One vector is turned by the same rotation once a step. Each row is the vector after some number of steps, and that number follows the row.
The counts run from 0 to 127.
[  9   1 -18  17   9 -27  10  15   1  -5   1   8   2 -18 -13  -5 -11  22
 -10   6  23  13 -11   9  -9  23  -4  -2  12  21  15  -3  -8 -14] -> 75
[ -7   3  31   2 -15   4  -1  -5   8  27 -11  13 -16  -3   0 -14  -3  -4
  -6  -9 -10 -11  -2 -18  22   5  17  -4  -1  11   3 -27  -9 -26] -> 92
[-13  -6  15  13   6   1 -10  -4  22  12  20  15  -2  27 -10   8  10  23
   0  13   2  -7  -4 -13   9 -17   5   9   5  -9   7   8 -32  -6] -> 12
[-10  -8 -11  17  -9  -3  16 -15  17  11  15  28 -18   7   9   9 -11  30
 -22 -20  -3  14  -7  -6  10   8   9  -3  -4 -13 -10   7 -11   2] -> 7
[-15 -14   6   1 -10   6  36 -16   4  -5  -9  10 -33 -12  -4  -1  19 -15
  -6   0 -10 -14  -7 -22  -1   1 -13 -22  -3  10  -7  10  -7  -1] -> 116
[-15   3   7  17 -28 -10 -29   2  17   2 -12  19   8  -4  -9 -10 -11   0
 -28  15  -6 -17 -15  20  13  17   4  -1  -1  10   1   1  -6 -13] -> 97
[ -9  -7  27 -15  -1   6  -6  -5   5  13  13  16 -33  13  13 -16  -2  -1
  -5   1  -9   1  15   5 -16 -11   7   5 -33 -21   9   3 -18   0] -> 37
[ -6  -4  19  -1 -17  -9 -15  18   5   4 -21   9  11 -10 -16  -3  18   1
  -6  38   7  10 -11  23  -4   4  -1 -16  15  16  -5   8  -6 -12] -> 20
[  1  10  -5 -12 -13  17  -2   6 -18   3  19 -19  -9  -9  -6  -8  -9  24
  -4  22  13  24  -6  25 -24  -1  -7  -5   0   7 -19   1  15  -9] -> 52
[ -9 -30  11   5  -2  -9  12   5  -9 -15  10  26 -11   1  -5  -9   9  13
  -6   2  -1   8 -12  26  -7  -1   1  -7  27  22   4  -5  -7 -24] -> 18
[ -6 -22  21   9 -13 -11  11   9  -6  -8 -17  15   6   2 -17  -1  15  11
  -7  15   7   4 -17  23  -3   8   0 -14  19  30  -2  -1   0 -14] -> 19
[  5  18  -4 -16  -9  15   3 -12   0  37   9 -27 -15  19   2   7 -18   1
   5  -3   3   4  13 -13 -19  -9   2 -15 -13   1 -22 -17   5 -12] -> 57
[-30 -14   5   9 -20  -6  15  -5  14   3   8   6   3   0  -2  -4   1  11
 -21  27  -3   1  27  17 -15   0 -17   1 -10 -18  14  -4  -1 -29] -> 42
[ -4  -1  18   9  -1  14   8 -21   5  27 -23  -4 -14  18 -22   7  11  -5
  33  15   7  -2  -7   8   6  -5  -8 -25  -2  -8 -14  13 -10  -1] -> 112
[  0  12   0  -5 -10  -5   0   2 -21  16 -17  10  -9   5 -28 -15   8  27
   0  -6   8  10 -28  -7  17   6   0 -11   5   3 -19  17 -10  -7] -> 86
[ 16  -4  17   2   9   7   4   1  -8  26  19  12  -7  -7  19   5 -30  16
   7 -16  22  10 -15 -10  -3  -3  12  -8  -3  -3  -1  -6 -23  11] -> 2
[ 15   3  19 -20   1  21  -1   1  11  20  -6   9 -14 -25 -11   9  -1 -15
  10  13   7  -6 -20  12  -2  19  10 -25  -3  20  -3 -16   7 -11] -> 25
[  7 -15  19  14  13  -7  -7 -14  26   9  -6  -1   9  -1  -9   2 -15  -5
   9  12   6 -19 -37   6  -9  22   1   4   8  15  15   6  -6 -14] -> 101
[  4 -20   0  -4   9  -7  22  -1   1 -16  21 -13 -20 -18  -7  -2   3 -13
   2   4   0   3  -4   4 -34   9 -10 -14  -7  35   9  -4   6  -2] -> 49
[-22  -3   0   8 -13  -6  -6  -5  12  -6  -7  11 -21  -2 -11 -18   1  -1
 -18  14  -4   5  25  23  -9  11  -7  -7 -13 -16   7  -6  10 -39] -> 41
[-30   6   1  -7 -23  28  -6 -23  -8   0   3   3 -29 -15  -1 -21   8  -5
  -6   9  -9  -1  -2   7  -2  -9  -7 -14   6   0  -9  12   0 -31] -> 118
[ -5  -4   3  -1 -22 -14   6 -11   2  28  -1   7  -1  21  -1   6   4  10
 -10  -2 -15   6 -11 -31  -1 -29  -2  -4  21  -3 -10   4 -32   4] -> 89
[-13  -6 -24  -6  -9 -20  -4   0 -15  -1   9  19 -11   8 -12  -9 -14   9
 -28 -25  11  -6  10 -20 -13  -1 -17 -10 -11  -9   0   5 -25  -4] -> 64
[ -5   1 -12  -2  -7  -3  28 -12  -4  18  25   5 -18  -5 -10  -1  -2  26
   8 -27 -18  22 -23  -4  -1  -8  -2  -4  10  11 -15   8   1   5] -> 84
[ 12  10  10   7   6 -11   7   8  18  13   0 -12 -17  -1 -28  17   1  11
  13  -7   5   8 -20  -6  16  15   4 -16 -18  28 -22 -10   1  13] -> 81
[ 10 -18  -2 -18   1  11   2 -32   8  20   1  11  -9  14   8   3 -15   3
  -4 -10   4   5 -14 -13 -28  -3 -12 -11   7 -30   5  19 -17  -8] -> 33
[  8 -10  35   4  11  10 -15   2  20  14  17   1  -3  -6   2   4 -24   8
   4  10   0   5 -16  37   1   3   9   9 -18   5   0 -17  -3  -8] -> 103
[ 13  18  15   8   2  14 -10  -1   1  32  11  -1   2 -11  15   7 -36  23
   8  13  14   9 -19 -21  -3  -8  10  -1   4  -4  -5  -4 -13  -5] -> 1
[ 15  -5  -6 -15 -14  14  -7 -13 -13  -7  -2  20 -22   4  -8  -4 -13  -2
  -6  -8   9  -3 -26  19 -15  16  -2 -32  -7   4 -16  14  -3  13] -> 29
[ -8 -23  -1   4  12 -10   3  -4   4  -9   7  -3   6   0 -16 -13   9  -9
   6  24  19 -11   6  10 -31   1 -23 -10   9   4  32  11 -27 -16] -> 44
[  9 -14  -3  -7  20  -3  28  -7  -2  30  -7  15  -9  -3  -2  10   3  16
   4  11  17  16 -11  17  -9 -10 -23 -18  10 -21  -4  14 -13  -2] -> 110
[  1  24  -4 -11   1   1  11   2  10  24  26  -6 -30 -16  -6   1   3  16
   8 -14 -17  26 -23   1   4  -7   7   2   1   7 -13   6  -1   6] -> 83
[ 12   2  13   0  -3  -6  -9 -12   3  24 -18  12 -26   4  -7 -12   1  -9
  -3 -19   0  -8  -9 -23  13  -3   8 -17  18  11   3 -15 -23 -27] -> 91
[-13 -10  -1  17  -9 -21  12 -12   6 -13  -7  19 -38  19  -2 -11   9  -9
  -8   5  -5 -15   1  -6 -20   9   0  -6 -11 -12  12  18  -9  -3] -> 39
[-12   0  20  17  -3   7 -14   2  15  -6  11 -24  -4  12 -18   2  -3 -14
   8  28   7 -13  10  13 -15   1  -7 -10 -18  18   0 -20  -7 -13] -> 46
[ -2   6   9 -15 -27  14  -6 -17  12  16 -10   1  -3   1  -6  12 -11   7
 -22  14  -9   5 -14  -5  -7   7  -8 -15 -21 -22 -22  17   6   8] -> 31
[  4  -8  -3 -14 -13   4  14   4 -23   5  20 -14   1   8  -3   3 -11  21
  -9   8  20  22   3  18 -30  -5 -15 -13  -4   9 -20  -2   3   7] -> 53
[-15   2  13  -6 -21  -7   7   0   1  18  21  34 -12 -14  15 -26   2   0
  -7  -1 -11 -13 -13  -3   7 -10  12  17  12   4  19  11 -28   4] -> 94
[-19  18 -22  -2 -24 -11  -6   9 -19   9  24  17 -16  12  -2 -12 -16  15
 -16  -6   1 -12   4 -17 -10  -9 -12   7 -13 -14  -6  12 -18   1] -> 63
[-10 -24   5 -13 -10   2  -9  -5 -11  -9 -15   2  -2  -1   2 -14   5  -5
 -23  15  26 -19  -3  -9 -11  -3 -17 -17   7   9  -2  21 -29  -6] -> 121
[-23 -23   3   2  -6 -11  20   2   8   3   8   5   9   1  -2  -8   8   7
  -8  32   7 -10   5   7 -25  -2 -26   2   4 -10  29   8 -17 -11] -> 43
[  9 -16  18   7  13 -21  14   2  12  -2  12  13 -22  -2   2  11  -9   1
   1  15  -9  -4 -34  20 -17   1  -1   9 -10  11  -6  21  -1  26] -> 105
[-23   2  18   7  -8  -2  -2   6  29   2  13   7 -20 -11  -2   0  29   5
  -1  22 -30   4 -12   3  -1  -8  19  14   9  17   8   3   1 -22] -> 16
[-20  -5  -8   3 -13 -28  -5  -7  -6   2 -18   7   5   3 -16  -7  -7   2
 -20 -22   1  -2   6 -34 -12  10 -20 -11 -15   0   3   1 -17 -13] -> 65
[ 12  -8  -5 -11 -16  21  11  -8  -7   4  23  24 -18  -5   3  -1  -6   3
   7   9   2 -11 -34   9 -18  12   2 -14   5   0 -10  22   0  25] -> 28
[-22  -7  30   7  -3 -14  -6   0  26  -3  -8   6 -18  -3 -14   4  24  -7
  -4   2 -28   8  -5  -7   2   2  16   1 -11  22  -1  -2  -2 -21] -> 15
[-12  17   7  24 -11 -26 -21   5   6  -5  17  -4 -14 -14   0 -14 -12  -7
  -2   3 -11  23   9   9 -13   4  15   9 -20  22   9 -11  -4 -10] -> 72
